Rows are one point carried round by a steady rotation, each followed by how many ticks it has turned.
The counts run from 0 to 660.
[-10  25  46  -9 -12  15   2  -6  -9  43 -12  28  13  12  16 -12  23  18
  10 -12 -20   4   4 -22 -13  13  24   2 -12   5  -3  16  10] | 438
[-17  20  26 -20 -11  16   0  -3  12  35  10  -8  23  16  41  25  -5  11
  -8   1 -26 -20  11  -7 -25   6  21  24 -14  10  13  25  14] | 575
[  2  19  42 -26   6   3 -14  10   1  17  11  12  18   4  12   2  10  14
   9  -7 -30 -35 -20   2   8  40   8  -6  14 -37  10  16  10] | 351
[  1   9   6 -32   9  40   1 -23  15  31  12 -16  29   5  14   5   5  16
  21   2 -21 -12 -13 -29 -33  -3  17 -18  18   1  -2 -15  10] | 453
[  0  28  25 -22  -4  18  15 -15  -7  27 -10  12   6  11  20  42  15 -13
  27  -1 -25 -14   9 -12 -18   5  36   1   9  -1  -6 -21 -17] | 315
[ -9  16  25 -37 -11  19   2  33  20  30  -6  -5  14   5  13 -10   1  -3
  12 -26 -27  -7   7 -11 -12   8  42  -5 -18   9   9 -16  27] | 73
[ -8  19  48   2  13  19 -16 -17   3  30  -3  41   4   7  11   8   7   3
  27  -4 -27   2   2 -11  -2  -1  28 -12 -24  23   2  -1  17] | 124
[-17  16  39 -27   6  38   2  10  17  11  27  -2  23   9  29   8   2  -8
 -20   6 -18 -36 -17 -20 -16  14   0   8  12  -7  10   0  11] | 398
[  8  22  33 -38  16  27 -16 -19   4   5 -18   7  24   8   2   8  16   9
  19  21 -30 -20   8  -5  14   6  16   6  27  -9  -1   0  33] | 193
[ -3  24  19 -21  14  49  12 -15  32  40  -2 -12  24  14   6  -1 -18  -4
   4  10  -8 -24 -15 -14  -6  15   3  27   9   0  15   9  14] | 242
[ -3   8  24 -39   5  32   0 -18  27   9 -15  -8  24  -5  29  29  -3 -15
  16 -11 -35 -22   6  -7  -6 -11  14  -3  13 -17   9 -11  -8] | 185
[-14   7  59 -21  -7  16  -2 -15  -9  33   2  20  26  13  14 -15   6   0
  13  -8 -24  -5 -17 -22   8  18  16 -13  -2 -12 -13  20   0] | 618
[  3  25  48 -19  16  41  -2  13   4   8 -14  37  11  -5  -1   0  14  18
  17   6  -8 -31  -4  -4  -4  24  -2 -12  11 -25   6  10  16] | 37
[-19  15  42 -21   9  38   2  11  16  15  27   3  13   7  21  14  -4  -7
 -21  11 -17 -38 -12 -22 -19  15   4   6  15  -1   4  -8  16] | 399
[  0  22  43 -25   2  24 -10   5  16  41  -1  -3 -17   0  12   4 -18  11
 -17   9  -1 -35  -6 -10 -14  14  11  -3  14 -27  -8  14  29] | 222
[  6  19  21 -18  10  53  -7   1  34  10   0  -5   5 -14  13  12  -9  14
  24  -3 -10 -43  -2   6 -25  -2   3  -1  10 -17  17 -16  11] | 31
[-13  22  44 -26  19  27  -2   3  -2  18   7   5  -2  -3  15  13 -11  -1
 -16  30   4 -39  -2 -21 -15   7  25  -5  16  -3  -9 -12  26] | 402
[-28  32  27 -20  24  16  20   0  -4  44 -10   0  17   1  -2 -24  -4   2
  12  -5 -12 -38  -7 -15  -5   6  28 -11   2  -7  17 -18   6] | 427
[ -9   5  29 -16  21  36 -27   3   0  36  21   2  -4  -6   3  12 -11  28
  16 -17 -13  -1   1 -31 -10  10  25 -20   4   9 -21  -9  33] | 277
[  3  19  15 -38  17  32  -2  -1   7  33   1 -28  30 -15  15   0  -6  23
   3   9 -18 -23  -8 -19 -27   4  15 -15   6   3 -17  -8  23] | 586
[ -3  -9  34 -28  20  29 -25  22  29  22  -8  19  20 -14   5  30 -22   2
   7 -29 -19  -9   4 -17  -1  22  18  -1  -3   0  -3  -8  14] | 543
[-12  28  41   0  -8  19  -4 -11   2  28  35   2  -1  19  35  21   7 -14
   4 -10 -39 -18 -14 -12  -5   8  26   8   3  12   2 -13  -6] | 132
[ -6  30  24   7 -10  35 -11  -5   3  42  17 -17  -5   7  16  16 -21  12
  26 -17  -3 -24 -17 -11   0  13  39  33  -4   2   1  -8   1] | 288
[-17  17  35 -14   3  27   4   1  14  22  38   0  11  27  32   8   6  -4
  -4   0 -20 -15 -20 -35 -18  16  24  11   8   8  19  -8   3] | 265
[-10  17  35 -18   7  27  -2   9  18  42   4   8  -9  26 -13   1 -16  -5
  -4   5 -23 -15   5 -13   7  24  21   8  14  12   3  -7  46] | 66
[ -6  43  17 -18  21  27  -9  -6  10  27 -29  18  23  -1   4  15  24   1
  -2 -14 -32 -33   6  -7   2   7   2  30  12  -9  11  -7   8] | 370
[ 18  26  26  -6   9  38  -5 -13  21  22  -2 -14   8 -25  19   8  -7  21
  32  -7 -21 -41 -14  15 -13  16   9 -18   8 -14   5 -18  -3] | 164
[-16  17  38 -20  10  21 -41   0   7  22 -18  11  18  -9  12  -2 -10  16
   9 -12   7 -15  -2 -30   3  -7  38  29 -13   4  -2   6  21] | 414
[-18  22  27 -27  20  17   5  -9  -9  25  23   1  -3  18  17  17  -4   3
  10  28   4 -27 -10 -30 -24  -1  42  -6  13  -1   8 -10  18] | 269
[  7  12  38 -29  -6  10  14  11  19  34 -36  23  15   2   2   1  -2   0
   9  17 -16 -30  11   6 -16  16  32  -5   1  13  -2 -19  31] | 382
[ -8  19  35 -19   5  23   1   5  13  44  -2  10 -14  24 -10   3 -16  -7
   0  10 -17 -19   9  -9   6  16  30   8   7  11  -4  -7  51] | 67
[  0 -11  31 -48  14  16 -20  25  26  21 -16  13  32 -11   3  19 -16  -3
  12 -20 -17 -12  -7 -19  -5  15  23 -12  -4 -14  -7  -3  13] | 541
[  5  29  25 -14   4  32   9   3   1  21  -5  -8  19 -18  16  14  -1  19
  35 -11 -21 -45  -4  17 -10  20  18 -10   8 -13   5 -25 -10] | 162
[ -4   4  29 -41  12  29  -4   1  40  15 -14  -6  17  -2  30  18 -13  -9
  10 -25 -14  -1   3 -24  -5  -4  28  10   6 -18  19  -3  -6] | 52
[  4  27  31 -14  21  44 -15   5  27  11  -7  22   0 -11  -1  -4  14   6
  12  -6  -8 -44 -16 -10 -17  -2  -3  -6  11 -25  11 -16  16] | 34
[ -9  18  51   4  35  45  -2 -23  10  26  13  11   9 -14  18  -8  -8  15
  13  -7 -16 -17 -12 -16  -2  11   6 -25   6   2   3 -15   0] | 611
[ 20  11  12 -23 -11  17 -10  -7  33  45   5  -2   0  24  -7   6  -7   0
  21   7 -34 -33 -18   7 -14  20  11   4  14 -10   4  -1  36] | 510
[  0  21  25 -14  14  37 -29   2  16  39 -10   7   7 -16  10  17   0   0
   5 -26   0  -4 -14 -37 -21  -8  22  11 -22   4 -24  -2   8] | 100
[ -3  26  28 -11  -1  29  -8  22  28  24   7   0  -6  -2  27   8   0  18
  10 -22 -22  -5  16  -9 -19   8  34   8 -11  22  18 -21  25] | 76
[ -5  12  22   3 -29  32 -27  -5   3  39  13  -3   2   3  10  32 -20  11
  26 -16 -22 -39  -5   8  -8   8  21  26  -2   2 -13  -3  11] | 154
[ -2  15  31 -15   3  34 -16  17  14  -1  18  -2   9 -11  26  19   2   4
  26 -31 -35 -35  -4   7  -1  10  17 -10  -1  -9  14 -29   1] | 342
